Look-ups in named tables: a row name and a column name give one cell, copied from the table.

nik:
	marobi	rekagu	rig	bove	popa	lifam
vulagat	243	98	119	114	165	172
sizef	122	137	122	116	171	192
nabibof	37	128	97	83	201	148
gavofir	66	127	141	220	125	149
sorupi	111	146	156	130	157	193
sovim	56	93	108	219	109	187
zuden	193	245	180	175	187	141
rodovu	126	166	171	147	115	186
tebital	220	82	60	161	161	143

sorupi, marobi -> 111
vulagat, popa -> 165
vulagat, bove -> 114
nabibof, marobi -> 37
nabibof, bove -> 83
gavofir, bove -> 220
zuden, rig -> 180
vulagat, lifam -> 172
gavofir, rig -> 141
nabibof, rig -> 97
sizef, rig -> 122
Row with the largest rig: zuden

vokulek:
,duve,kof,kuvide,vab,lokit,laf,zivo,suros,vevu,goreno
rezov,45,59,36,-15,-14,-1,20,36,29,32
sif,12,-6,39,49,-14,-41,5,-29,76,-40
nosusu,7,7,17,12,0,9,3,8,5,10
nokas,8,13,11,12,-1,12,9,8,9,9
zav,84,36,-7,72,-39,45,-24,-58,-46,43
fef,23,-25,23,-58,-46,-47,5,-2,-16,-5
lurod,29,29,-9,-30,35,45,-20,-48,66,41
bipe,-10,69,-10,-32,-23,28,54,-51,-33,-53

What is the zivo of nokas in vokulek?
9
What is the kof of bipe in vokulek?
69
What is the suros of zav in vokulek?
-58
What is the kuvide of nosusu in vokulek?
17
What is the suros of nokas in vokulek?
8
What is the suros of fef in vokulek?
-2
What is the vab of lurod in vokulek?
-30
What is the kof of nosusu in vokulek?
7
What is the laf of nokas in vokulek?
12
What is the vab of rezov in vokulek?
-15
What is the laf of rezov in vokulek?
-1
What is the duve of rezov in vokulek?
45
What is the kof of zav in vokulek?
36

geb.tsv
	vivebaz	rozop	gem	sil	zot	kab	nuri	kamod
momapar	106	83	96	127	192	161	155	157
nafi	77	180	197	80	93	123	130	145
biti	88	138	152	180	107	80	86	122
selola	149	119	25	131	160	165	172	218
mon	184	244	137	138	84	59	136	89
kekav	167	155	6	107	170	195	122	175
motavav	73	82	147	125	144	185	172	140
fov	167	127	24	128	152	182	159	209

What is the kamod of motavav in geb?
140
What is the zot of motavav in geb?
144
What is the rozop of mon in geb?
244
What is the sil of selola in geb?
131
What is the rozop of fov in geb?
127
What is the kamod of momapar in geb?
157
What is the nuri of biti in geb?
86
What is the zot of mon in geb?
84
What is the kab of motavav in geb?
185
What is the gem of nafi in geb?
197
What is the nuri of motavav in geb?
172
What is the vivebaz of fov in geb?
167
What is the gem of selola in geb?
25
What is the sil of mon in geb?
138
What is the gem of mon in geb?
137
What is the kamod of biti in geb?
122
What is the kab of biti in geb?
80

Table nuz
,gevu,leli,ruzil
limun,-2441,-1893,1204
zivar,-6399,-1925,-725
buk,-4457,-1256,-1347
dirob,66,673,-6565
pibafa,-3222,-892,-2025
bul,5398,-626,-382
bedu,347,-602,-361
genupug,-1183,-1794,-4805
lopo,-470,653,-2315
fegizo,2321,-628,-4428
fovogim,898,-1025,659
safarok,455,-671,-3927

safarok, gevu: 455
dirob, ruzil: -6565
lopo, leli: 653
buk, ruzil: -1347
bul, leli: -626
lopo, gevu: -470

Table rem
|  | sumap | gekib | gil | medog | mun | tagik |
|---|---|---|---|---|---|---|
| dep | 80 | 39 | 39 | 41 | 31 | 37 |
| did | 15 | 41 | 41 | 32 | 14 | 39 |
| kasu | 39 | 38 | 40 | 37 | 25 | 33 |
| kenam | 40 | 39 | 39 | 75 | 20 | 38 |
| vune | 38 | 39 | 40 | 41 | 48 | 46 |
| per | 36 | 40 | 39 | 33 | 24 | 9 |
| rak | 40 | 38 | 41 | 40 | 24 | 79 |
| kogefu | 28 | 39 | 39 | 49 | 52 | 38 |

mun of vune: 48
gekib of kasu: 38
tagik of rak: 79
gil of per: 39
gekib of per: 40
sumap of per: 36
medog of per: 33
gekib of dep: 39

dibu:
|  | zovep | lafa | lugamal | tif | giruso | vedole | tela | nunu |
|---|---|---|---|---|---|---|---|---|
| rozul | 3.8 | 4.9 | 6.6 | 5.0 | 5.1 | 6.4 | 7.7 | 0.8 |
| rilivi | 4.3 | 5.8 | 4.5 | 5.0 | 5.5 | 4.7 | 4.8 | 4.6 |
| rul | 5.0 | 3.0 | 6.4 | 7.8 | 5.6 | 4.5 | 0.3 | 7.2 |
| ror | 3.5 | 7.7 | 6.7 | 4.9 | 5.3 | 3.2 | 4.5 | 3.8 |
| zusuzof | 4.7 | 7.5 | 6.6 | 7.4 | 4.0 | 2.1 | 3.0 | 3.0 |
| pakof | 6.8 | 7.9 | 4.0 | 3.8 | 5.5 | 1.3 | 8.6 | 0.8 |
| tisus | 5.8 | 6.6 | 5.1 | 8.4 | 5.5 | 7.5 | 4.4 | 7.3 |
| kos | 3.8 | 5.8 | 5.0 | 5.7 | 8.1 | 2.7 | 3.5 | 1.0 |
| rom | 4.4 | 8.9 | 5.8 | 6.3 | 5.0 | 2.3 | 2.7 | 4.7 |
| zuv | 5.1 | 2.6 | 2.9 | 5.3 | 6.0 | 1.9 | 4.4 | 3.7 |
| fef | 6.0 | 8.5 | 5.9 | 5.1 | 6.8 | 8.1 | 2.2 | 3.2 |
| pap | 4.5 | 3.8 | 6.5 | 8.2 | 5.4 | 1.3 | 9.6 | 5.3 |
| togi | 5.0 | 3.0 | 4.6 | 5.3 | 4.5 | 4.8 | 2.2 | 5.0 |

What is the lugamal of zusuzof in dibu? 6.6
What is the giruso of ror in dibu? 5.3
What is the vedole of rul in dibu? 4.5
What is the zovep of fef in dibu? 6.0
What is the tif of pakof in dibu? 3.8
What is the tela of rul in dibu? 0.3
What is the zovep of rom in dibu? 4.4
What is the tif of zusuzof in dibu? 7.4
What is the lugamal of rul in dibu? 6.4
What is the nunu of rilivi in dibu? 4.6
What is the lugamal of rilivi in dibu? 4.5
What is the giruso of zuv in dibu? 6.0
What is the tif of togi in dibu? 5.3

